(in the rows, 128 means zero)
Rotation paths and how fast each direction turns (degrees each step):
Each turn is a multiple of 5 degrees from 10 to 175, or 0.
Each row of a path follows its step; steps can be skipped.
Path 1:
step 0: [124 121 129 125 128 128 123 130 133 132 132 128 122 117 128 124 133 130
 128 121 138 122 120 121 128 125 118 120 129 128 124 134 134 128 135 128
 126 130 120 128 119 134 132 121 136 126 128 137 128 134 127 135 122 127
 121 125 128]
step 2: [124 118 138 135 126 129 123 129 134 131 137 119 124 121 132 129 124 126
 131 127 128 135 121 126 127 131 129 122 139 134 127 129 133 131 129 118
 129 130 119 125 133 129 133 132 131 124 128 132 129 130 125 132 138 134
 132 121 131]
step 3: [126 131 129 117 135 122 140 133 123 122 124 123 127 126 126 125 131 123
 130 133 131 125 119 134 120 133 129 134 137 126 120 127 130 123 126 126
 124 134 117 134 134 136 130 126 128 129 132 129 128 127 133 125 126 133
 122 130 121]
step 4: [121 123 130 125 125 120 127 128 128 131 137 123 121 135 132 127 129 128
 128 132 128 122 128 127 125 137 128 121 121 126 125 122 135 134 132 133
 130 136 118 121 129 120 128 130 135 126 134 125 140 132 125 137 132 128
 133 131 133]
step 6: [125 128 118 129 129 128 126 128 125 127 137 124 125 127 129 136 133 125
 129 127 131 135 122 131 121 129 125 124 127 124 126 139 128 144 127 132
 131 134 123 128 128 125 129 121 129 138 142 128 127 131 125 134 137 127
 131 127 123]
step 7: [123 121 134 128 130 129 126 132 129 124 135 129 125 128 130 124 131 128
 142 123 126 137 129 132 132 131 135 125 134 127 130 127 131 128 124 123
 125 130 114 135 126 131 116 133 123 124 131 120 124 128 133 125 129 133
 123 126 137]
step 8: [113 134 126 124 123 130 133 138 121 128 125 133 123 129 128 131 123 129
 124 129 136 126 121 133 120 136 122 124 133 125 122 133 128 134 130 128
 124 128 119 127 134 129 129 130 126 120 132 135 127 129 119 122 130 129
 133 125 124]
step 9: [122 120 135 122 130 129 131 126 126 124 131 128 131 131 130 118 133 127
 131 133 131 127 139 121 124 131 122 131 133 123 122 127 131 135 129 137
 125 134 125 130 127 118 119 129 128 126 132 124 130 121 142 130 134 132
 131 134 133]
step 10: [125 117 124 129 121 130 124 132 124 125 132 133 125 125 134 138 137 129
 128 128 133 120 130 139 133 123 132 129 130 126 127 128 132 129 141 129
 133 133 120 122 131 121 128 132 126 124 132 138 123 127 125 123 127 128
 127 121 124]
Directions:
[129 129 126 126 127 127 126 127 125 127 129 127 126 127 130 128 127 127
 128 127 126 127 127 129 128 129 131 127 127 129 128 126 131 126 130 129
 129 130 130 129 126 125 130 127 129 131 128 127 128 127 127 128 128 126
 127 130 127]  55
Path 2:
step 0: [133 131 122 118 127 126 127 133 125 121 129 125 130 124 119 120 131 138
 125 127 122 132 119 129 139 136 126 116 135 128 129 113 130 117 131 138
 145 130 125 124 130 127 135 126 134 126 124 129 127 134 132 128 127 131
 134 121 125]
step 2: [120 131 130 137 129 134 129 128 126 117 122 132 125 130 117 118 138 140
 123 129 120 136 125 117 132 127 122 135 123 121 125 125 127 124 132 138
 129 131 133 127 124 122 127 120 124 129 137 128 134 130 133 139 118 127
 133 120 130]
step 3: [133 130 131 124 118 132 127 132 118 132 126 130 129 128 128 142 125 126
 124 116 124 127 123 123 129 121 129 130 132 129 131 129 137 131 125 119
 133 128 135 120 120 120 128 136 123 127 145 132 125 127 138 134 121 129
 139 133 129]
step 4: [118 129 132 132 127 134 125 112 125 123 126 132 133 125 125 132 129 133
 115 126 125 134 124 123 130 133 126 135 128 123 129 127 115 132 134 117
 127 129 126 127 120 134 130 132 125 134 129 114 131 124 142 137 135 132
 122 126 126]
step 5: [124 138 114 128 113 119 127 133 124 129 132 135 132 129 127 134 128 123
 128 133 124 126 122 123 127 120 129 130 130 127 124 123 128 126 127 113
 130 127 123 122 132 125 136 133 137 129 133 130 129 124 130 129 120 144
 123 116 128]
step 7: [129 127 129 128 115 122 125 124 133 133 124 138 132 136 127 132 135 139
 130 140 122 130 119 127 129 130 138 126 129 129 129 127 137 134 120 135
 128 138 133 133 140 129 128 128 134 131 129 125 127 133 126 124 130 131
 123 109 126]
step 8: [133 118 132 136 124 124 121 125 124 130 132 128 125 136 124 124 131 119
 141 134 123 137 129 125 133 125 126 132 131 136 125 129 135 136 129 128
 128 128 129 134 133 133 135 136 119 116 128 123 116 130 132 131 116 124
 128 137 117]
step 9: [136 119 131 124 124 125 127 131 127 129 116 128 120 127 122 137 135 134
 136 128 121 132 126 133 133 136 129 126 120 117 128 122 123 132 127 136
 118 130 135 123 130 136 128 131 117 125 121 132 131 138 135 135 135 137
 126 119 124]
step 10: [121 121 133 130 122 125 123 117 125 132 138 131 120 127 132 136 127 119
 133 117 123 122 130 124 124 123 136 127 138 124 133 126 126 130 124 136
 125 133 123 124 126 133 143 126 120 123 122 136 123 127 128 131 115 134
 131 130 132]
Directions:
[127 129 130 129 129 129 127 126 129 130 127 129 126 127 128 125 126 126
 127 130 128 129 126 129 128 128 131 130 127 125 128 130 129 128 128 130
 128 130 128 124 128 128 127 126 130 127 127 127 131 126 127 129 129 130
 128 126 126]  140
[129 129 127 129 128 126 129 129 129 129 127 128 129 130 127 129 126 132
 129 127 126 127 126 128 131 125 130 128 128 129 129 126 127 128 129 130
 127 129 129 126 128 126 128 129 131 128 125 128 128 126 128 128 126 129
 128 128 130]  155
[126 130 129 125 128 128 131 130 127 125 130 128 129 128 128 128 132 129
 127 128 128 126 129 128 128 128 130 129 127 128 128 126 131 128 127 129
 128 127 130 125 130 131 130 129 128 129 129 127 128 129 125 129 129 129
 128 127 128]  155
Path 3:
step 2: [119 125 133 132 130 127 125 126 122 132 135 134 127 131 118 117 135 123
 125 130 124 128 128 122 132 128 129 134 140 121 134 131 139 131 135 127
 128 123 128 124 130 131 124 136 134 133 130 131 129 115 124 133 134 123
 126 133 127]
step 3: [121 118 121 131 123 136 125 132 121 136 129 133 126 127 133 122 129 135
 121 122 130 132 137 134 128 120 130 138 127 126 131 124 122 127 137 131
 130 121 123 129 130 133 135 133 131 131 123 137 134 128 126 135 120 124
 131 124 134]
step 4: [122 125 117 136 133 121 120 126 123 124 113 127 126 122 130 127 130 130
 126 127 129 132 123 125 135 128 124 128 130 127 131 130 123 139 129 132
 123 126 124 136 117 134 125 119 137 136 126 126 127 129 120 127 123 122
 126 128 135]
step 5: [119 129 135 125 121 121 123 128 128 124 125 130 131 118 122 129 130 126
 117 125 133 123 127 132 130 124 117 130 132 132 130 126 128 132 130 124
 134 123 128 129 126 131 121 134 122 136 123 114 131 122 133 133 135 117
 127 134 132]
step 6: [129 132 124 134 127 127 118 126 125 128 122 123 131 119 121 122 124 123
 126 129 126 133 138 132 131 127 130 132 130 122 131 128 129 119 131 131
 131 134 128 120 126 125 128 145 128 129 123 130 137 132 123 142 133 127
 125 123 133]
step 7: [125 117 131 133 130 130 120 127 125 132 119 133 135 116 130 132 113 130
 131 126 126 127 130 129 132 128 133 131 128 130 130 128 130 125 129 135
 138 133 120 131 124 133 119 126 138 129 130 126 132 121 132 126 121 133
 132 120 128]
step 8: [116 122 134 132 131 116 129 125 119 131 134 129 127 125 117 133 126 129
 117 137 125 130 126 130 130 127 127 123 133 123 129 132 134 122 130 132
 131 126 133 129 132 138 125 121 141 129 124 122 128 124 122 127 131 126
 127 135 129]
step 9: [124 122 126 129 125 137 124 131 124 142 130 131 132 121 125 133 141 132
 117 128 128 132 133 125 130 118 128 133 129 124 130 122 138 132 123 128
 130 129 129 128 135 130 134 137 127 127 129 124 131 125 125 138 128 133
 127 130 140]
step 10: [134 121 124 136 132 127 119 133 125 134 116 125 124 128 126 121 130 131
 127 122 123 126 134 121 133 127 127 129 138 126 140 128 131 135 139 138
 126 124 124 132 129 134 120 127 125 128 130 132 131 127 122 126 125 127
 121 123 132]
Directions:
[129 126 130 130 126 128 128 125 127 127 127 127 129 128 127 126 131 125
 127 128 130 129 127 130 127 128 128 128 126 128 129 127 132 128 127 128
 128 129 129 130 128 126 129 128 125 127 128 126 126 127 127 128 127 126
 126 129 129]  95
